In the data rows, the value 128 means zero.
Some points, one per row:
[110 114 157 159 106 141  96 122  90 144 121 133 145 107 136 163 143 116
  68 113 149 155 129 180]
[151 124  98  96 160 255 118 116 218  91 140 103  68 172 121  84 149 207
 221 108 108 171 155  44]
[160  86 120 108 176 138 175 118 142  91 166 165 118 157 100  69  85 174
 148 157 146 118 177  28]
[111 125 148 139  83 180  76 149 125 119 155 136 105 101 124 149 149 151
 112 114 113 135 133 141]
[113 151 119 175  85  59 126 144 123 175  92 128 184 114 144 178 104  61
  68 110 177 157  78 128]
[131 194 137 176 107  71 116 124 123 183  80 129 173 118 120 177 128  73
  70  80 175 148  71 184]
[128 100 136  83 125  99 148 110 105 119 141 126 106 125 143  95 117 135
 153 174  90  63 145 111]
[123 148 134 192  86  93 113 138 125 182  97 149 173 105 115 189 117  90
  55  81 192 162  96 157]
[161  95 134 113 118 177 129 117 152 101 157 145  95 130 106  98 108 201
 155 139 140  99 158  66]
[109 108 136 124 108 113 122 123 108 131 140 128 125 113 141 123 113 112
 114 149 116 110 125 108]
[129 161 107 171 135  87 127 114 141 184  75 126 176 132 124 162 148 109
  96  85 185 179  94 202]
[106 142 128 118 137  50 137 107  79 173  89 111 151 128 152 142 155  83
 102 133 123 106 101 223]
[134 139 128 104 112 106 134 137 135 139 118 137 131 129 112 136 133 145
 145 143 130  99 117 146]
[105  93 159 126 126 194  99 114 100 118 142 134 111 118 132 138 153 157
 108 123 137 155 165 177]
[139  98 127 111 103 157 121 131 133 101 160 129  94 120 128  97 113 137
 150 148  94  84 146  45]
[ 87 142 130 130 146 113 115 157 101  90 158  98 118 126 155 113 132  53
 114 132  57 123 122  99]
[134 100 142 100  98 150 107 124 115 107 154 144  92 102 128 108 134 168
 152 147  98  81 153 133]
[142 109 129 113 113 189 121 122 164 102 156 138  84 122 107 111 113 205
 165 139 134 112 160  87]
[ 90 118 111 133 125  58 136 127  86 179  93 109 163 120 153 149 123  62
  97 154 127 116 103 155]
[140 198 143 182  92  85 119 135 132 183  85 131 171 116 115 185 117  90
  75  69 176 150  68 177]
[111 135 145 136  89 128 124 151 119 129 134 127 114 115 121 146 101 118
 124 132 125 113 115 103]
[195 173 117  80 130 147 130 149 176  82 153 183 119 118  35 111 161 255
 211 133 141  89 164 255]
[ 89 122 119 112 132 136  89 146  87  56 179  85  90 122 166  75 156  51
 127 150   3  88 152  88]
[ 92 129 129 118 126 137  95 135  96  57 184  86  90 122 173  70 147  44
 130 145   8  94 153  92]
[131 107 121 112 130 255  93 146 174  81 160  93  63 148 140 106 160 173
 189 115  82 161 153  43]
[111 148 125 157  66  74 116 169 107 160 113 137 154  92 133 160 119  90
  87 133 139 107  91 157]
[128 124 141 133  81 114 131 145 123 134 142 134 130 106 122 147 100 117
 122 144 123  97 116  70]
[103 115 120 112  93  87 128 148 110 130 125 132 134 110 141 125 120 111
 133 156 106  85 114 120]
[123 185 118 187  88  83 112 151 141 173  81 122 177 118 133 177 125  74
  80  85 164 150  68 141]
[119 141 167 174 119 101 111  94  98 183  86 138 167 111 137 185 144  99
  51  79 183 176  98 222]
[126 177 139 178 100  48 131 124 114 180  81 130 173 114 139 175 113  67
  75  80 159 143  72 154]
[125 103 157 109 108 141 130 131 111 105 165 137  92 120 129 115 106 131
 135 153 107  72 146  57]
[106 112 124 113 125 131 119 125 123 128 117 109 123 132 154 118 138 106
 134 146 103 122 128 115]
[142 173 108 169 106 120 126 146 169 172  76 128 174 129 115 174 121 121
 108  71 196 193  78 131]
[106  87 113  64 178  72 165  69  69 153  99 112 147 135 161  99 173 109
 146 186 104  93 144 235]
[120  94 123 103 117 157 133 130 132 108 149 123  91 130 132  99 125 156
 169 163 102  90 140  71]
[137 174 161 191  79 127 100 132 135 169 104 135 164 100 106 198 133 126
  56  58 185 179  85 206]
[118 163 118 177  84  73 113 155 115 176  87 139 180  97 126 181 120 100
  74 101 169 149  78 182]
[144 165 151 151  88 123 112 146 129 158 112 143 146 117 100 170 119 150
 106  98 169 140  99 166]
[132 225  96 161 116  61  90 175 132 149  99 128 186 102  95 163 178 136
 112  88 132 156  91 255]
[144 168 115 178 113  97 135 134 149 188  77 128 174 141 125 167 104  84
  85  89 189 166  89 115]
[205  94 124  90 191 142 222 106 178  96 154 214 137 158  36  90  70 255
 180 156 233 118 184  85]
[115 133 157 167  71 164  78 143 120 140 126 150 138  85 116 191 149 163
  74 109 150 159 134 204]
[128 126  92 102 197 180 143 107 168 119 106  67  99 186 174  93 158  81
 180 124  87 179 121  28]
[ 74 216 124 151 107  89  53 179  90  99 129  65 134  96 169 130 188  14
 101  92   6 130  88 245]
[129 124 124 132 117 182 125 152 174 119 141 117 121 142 120 131 103 142
 151 124 142 149 121  21]
[109 129  94 119 170 124 132 118 119 158  84  94 133 152 161 121 157  66
 135 121 114 169 111 123]
[123 101 152 121  78 151 111 133 116 103 175 148  94 101 127 112 114 150
 129 147  99  66 151  94]
[131 101 122 128 170 114 175 132 124 105 150 151 147 155 116 113  90 121
 120 149 150 137 142  29]
[125  87 137 125  83 156 109 140 118 101 165 136 100 105 131  99 110 159
 130 151 103  75 158  81]
[212 185 134 175 186  68 202 108 176 180  92 215 204 155  42 175  79 216
 102  72 255 186 102 191]
[115  95 127  88 102 134 126 121 103 109 158 132  97 108 132 100 135 154
 147 168  83  57 153 148]
[152  89 127 115 117 215 112 124 160  93 164 138  82 122 106 108 129 215
 163 133 121 126 170  92]
[ 93 181 111 182 131  67  89 163 104 138 104 104 174 116 169 150 151  10
  69  82  90 169  85 178]
[117 131 143 159  90  93 123 120 105 155 117 139 152 115 137 163 114  88
  76 118 147 125 109 148]
[181 213 109 130 136  87 136 145 170 141 116 187 168 112  40 158 161 255
 160 103 186 130 118 255]
[ 95  78 125  79 190 126 135  73  82 134 104  97 125 137 173 101 183 104
 140 156  96 138 157 201]
[108 107 132 132  88 127 124 151 110 131 139 131 130 114 137 138 101 120
 115 148 120 110 122  86]
12 more points follow, each with its number after it:
[119 137 111 129 106 167 101 156 162 116 132 103 113 127 139 136 134 130
 148 122  97 146 114  72] 0
[130 158 127 155 127 127 129 131 151 149 110 111 138 138 142 145 120  87
 119  92 143 151  91  80] 1
[138  88 141 127  86 172 114 136 126 101 163 152  97 106 116 116 116 189
 141 144 115  84 162 112] 2
[145 108 133 114 109 183 118 145 166  96 150 119  84 148 118  99 104 165
 167 140 116 113 139  18] 3
[115  93 142  80 131 124 134  97  86 116 139 114  94 121 163  90 151 131
 145 172  69  65 160 155] 4
[125  66 182 144 106 255  37 117 161  60 196 128  55 105 117 131 181 244
 124  93 116 192 218 147] 5
[ 84 138 140 176 162  85 145 136  88 112 137  98 147 151 181 121 102   0
  69 108 101 164 100   0] 6
[114 134 127 135  88 108 124 151 116 132 130 131 131 105 137 151 114 118
 124 151 104  96 112 120] 7
[197 192 104 165 166  71 173 124 178 161  84 196 212 137  42 169 107 233
 115  82 255 186  95 255] 8
[132 134 132 109 108 101 150 127 123 149 128 142 134 119 115 145 113 152
 138 147 140  97 124 135] 9
[113 121 147 116 160  97 126  91  83 158  79 115 139 116 146 144 181 117
 107 123 136 138 128 255] 10
[147 199 115 184 132 128 111 129 169 168  76  96 147 140 137 174 134  67
 111  48 158 203  62 119] 11
Which two of these numbered points are nearest to each point below, ignoring the direction in which the first points spread most? Their numbers follow each, nearest first.
[208 101 114  99 189 137 214 110 172 106 171 218 136 160  41  86  66 255
 182 156 227 120 187  93] > 8 9
[120 168 133 158 152  59 141 100 109 182  59 107 172 134 157 157 135  46
  79  94 162 164  77 154] > 1 3
[150 185 148 186 103  80 121 126 142 178  82 148 174 125 104 188 108 115
  73  70 201 170  86 180] > 3 9
[107 121 139 130  73 127 108 159 118 125 136 130 125 112 131 157 117 127
 130 145 110  93 108 108] > 7 2
[203 146 123 141 199  95 215 116 183 154 113 215 179 164  42 145  69 234
 127  95 255 168 133 147] > 8 9
[117 113 140 135  69 103 121 159 109 145 140 142 144 107 131 141  93 114
 110 158 111  91 124  85] > 7 9
[110 119 125  67 138  90 144 103  98 117 134 111 103 130 157  80 142 100
 163 184  62  59 139 141] > 4 7
[133  68 142  79 139 206  91  94 111 100 153 131  92 118 130  95 184 210
 156 144 100 121 190 215] > 10 4
[ 88  91 134 101 155 142 113  87  80 129 122 100 109 125 162 109 184 107
 129 144  91 138 159 203] > 10 4
[146 148  83 122 181 255 124 141 232 102 123  70  79 191 135 118 129 147
 208  83 127 238 121   0] > 11 1
[189 159 105 134 163  96 171 145 174 145 103 205 187 144  41 146 104 255
 146 112 235 158 130 248] > 8 9
[118 100 120 120 174 111 167 145 130 107 142 149 138 150 121 114  91 105
 122 154 150 144 137  30] > 1 3
[192 156 117 115 166 109 183 135 179 125 133 205 146 139  42 128 110 255
 170 134 220 130 150 223] > 8 9
[162 199  90 152 221 175 151  91 215 167  57  76 132 197 140 142 150 100
 163  34 197 255  81  76] > 11 1
[140  89 158 122 101 198 102 128 135 102 178 156  91 105 102 123 125 220
 136 132 136 102 172 135] > 2 9
[116 127 142 162 117 162 105 120 129 142 119 117 134 125 137 162 140 120
  90  94 142 177 120 141] > 0 3
[131 168 148 181 102  53 124 118 111 186  82 140 169 118 137 178 109  52
  65  86 165 146  64 137] > 1 3
[130 144 131 118 123 159 116 132 156 123 127 119 114 144 124 140 134 155
 155 123 118 141 116 103] > 0 3
[196 120 108  90 168 131 173 127 176  91 163 204 131 144  42  84 103 255
 195 147 186 105 171 192] > 8 9
[130  78 172 142  99 255  61 129 153  78 182 130  68 111 116 120 160 221
 128 109 112 155 180 139] > 5 2
[117 155 108 175 105  78 123 142 134 173  76 118 171 132 143 169 116  72
  83  99 162 173  72 130] > 1 3
[171 127 100 109 168 255 140 120 233  92 149 106  68 188 110  96 108 201
 222 103 138 182 145   0] > 11 1
[127 105 135 102  99 142 123 142 127  98 154 131 101 105 135 108 116 132
 148 148  83  78 147  67] > 7 9
[152 121 137  94 128 134 151 117 145 112 145 132 101 137 115 106 115 176
 171 156 121  77 146 100] > 9 7
[205 150 117 146 184  89 197 119 176 145 117 215 184 159  44 149  78 236
 134 101 255 161 123 162] > 8 9
[ 86 143 136 161 163  91 137 141 100 117 126 106 149 146 166 128  96   0
  72 106 100 172 104   6] > 6 1
[ 77 132 128 163 150  91 130 146 100 111 132  98 155 144 168 126 105   0
  71 120  90 152 106  27] > 6 1
[206 149 127 135 184  94 214 112 177 146 107 208 182 154  39 142  76 235
 135 105 255 166 133 158] > 8 9
[114  89 130 102 112 146 107 132 104 113 155 123 100 109 133 106 129 143
 147 170  90  91 155 100] > 7 9
[111  96 124  66 143  72 145  89  71 125 132 103 115 133 165  72 140  84
 149 187  64  45 149 137] > 4 10
[183 164 109 135 167  97 175 144 175 145 108 197 179 144  46 154 108 251
 145 116 241 151 122 246] > 8 9
[135 150 129 145  96  77 142 142 119 172 108 150 162 106 114 164 110 128
 102 129 171 127  91 163] > 9 7
[110  62 192 124 134 255  57  81 105  90 184 114  55 114 138 124 193 187
 116 123  85 165 213 199] > 5 10
[ 97 148 107 192 148  60 121 151  94 140 117  97 184 141 175 136 106   0
  56 102 119 183  91  40] > 6 1
[106  65 118  88 142 122 137  94  79 116 147 111 112 122 174  76 138 108
 152 185  68  80 164 124] > 4 10
[102 154 113 173  97  32 131 137  89 191  75 120 194 104 149 167 117  40
  73 121 153 135  85 179] > 7 9
[131 151 124 160 109 140 125 145 152 153 107 131 137 125 110 164 116 125
 113 100 157 156  94 100] > 3 1
[ 97 120 108 163 167  89 138 148 100 117 131 109 162 145 160 121  91   9
  75 130 115 168 111   8] > 6 1
[206 107 129  96 193 137 215 110 181 100 160 215 133 167  42 103  66 255
 180 147 237 118 177  96] > 8 9
[110 138 120 156 107 136 109 150 134 141 112 114 148 132 139 153 126  94
 105 103 133 151 100  98] > 0 1
[115 168  89 158 149 103 121 129 143 166  67 105 170 151 153 157 148  67
 107  93 148 197  92 136] > 1 11
[141  96 128 113 120 212 125 139 173  98 160 123  93 141 123 111 106 188
 170 132 118 135 153  35] > 3 0
[136 134 101 131 191 255  99 118 221  89 136  62  59 184 149 115 170 145
 190  56 106 255 139  16] > 11 1
[135  99 116 130 164 109 170 151 132 109 149 144 141 155 114 112  83 114
 128 144 147 140 144  35] > 1 3
[124  93 125  83 143 130 146  96  94 113 141 122  92 125 158  81 138 142
 159 170  86  78 161 136] > 4 10
[103 152 120 192 161  58 139 135  94 146 106 107 186 141 155 139 107   0
  53  92 129 182  87  56] > 6 1
[ 99  77 121 125 155 142 117 138 103  69 181  94 100 139 180  65 120  33
 105 159  46 106 160   0] > 6 1
[149 126 124  98 129 185 123 135 166 102 148 130  96 140 122  98 118 163
 186 140 115 111 146  49] > 3 1
[130  94 117  71 149 113 157  98  98 122 136 118 103 141 148  76 130 113
 160 181  88  78 154 115] > 4 9
[128 159 131 162 167  96 165 136 126 134 116 151 155 146 109 137  97  92
  96 113 167 157 119  84] > 1 3
[129 112 127 133 171 119 171 136 125 103 143 135 137 156 111 112  90 105
 121 141 144 142 146  36] > 1 3
[147 167 118 143 146 111 148 119 152 159  93 131 141 147 124 152 110 110
 125 100 176 154  91 116] > 1 3
[129 124 140 141 111 173 115 145 138 125 143 127 117 132 133 145 117 132
 126 125 133 140 125  66] > 3 1
[120 118  77  51 244 111 180  68 133 138  74  65 116 201 177  66 172  84
 218 165  91 161 132 120] > 10 4
[142  76 162 114  97 173 104 123 119 102 172 152  93 109 122 114 130 184
 117 140 115  99 170 117] > 2 9
[117 131  99 111 182  78 170  94 117 170  72  97 148 155 169 114 138  59
 135 137 124 155 108 134] > 1 4
[202 155 129 142 185  90 205 124 177 149 115 214 185 162  43 148  78 239
 144 104 255 164 131 162] > 8 9
[122 158 131 148 103 110 108 147 136 154 105 124 140 116 131 147 127 105
 105 114 131 139  91 133] > 0 3
[112 128 128 143  96  92 124 143 108 151 107 137 166 110 133 163 130  96
 102 131 134 119 109 159] > 7 9
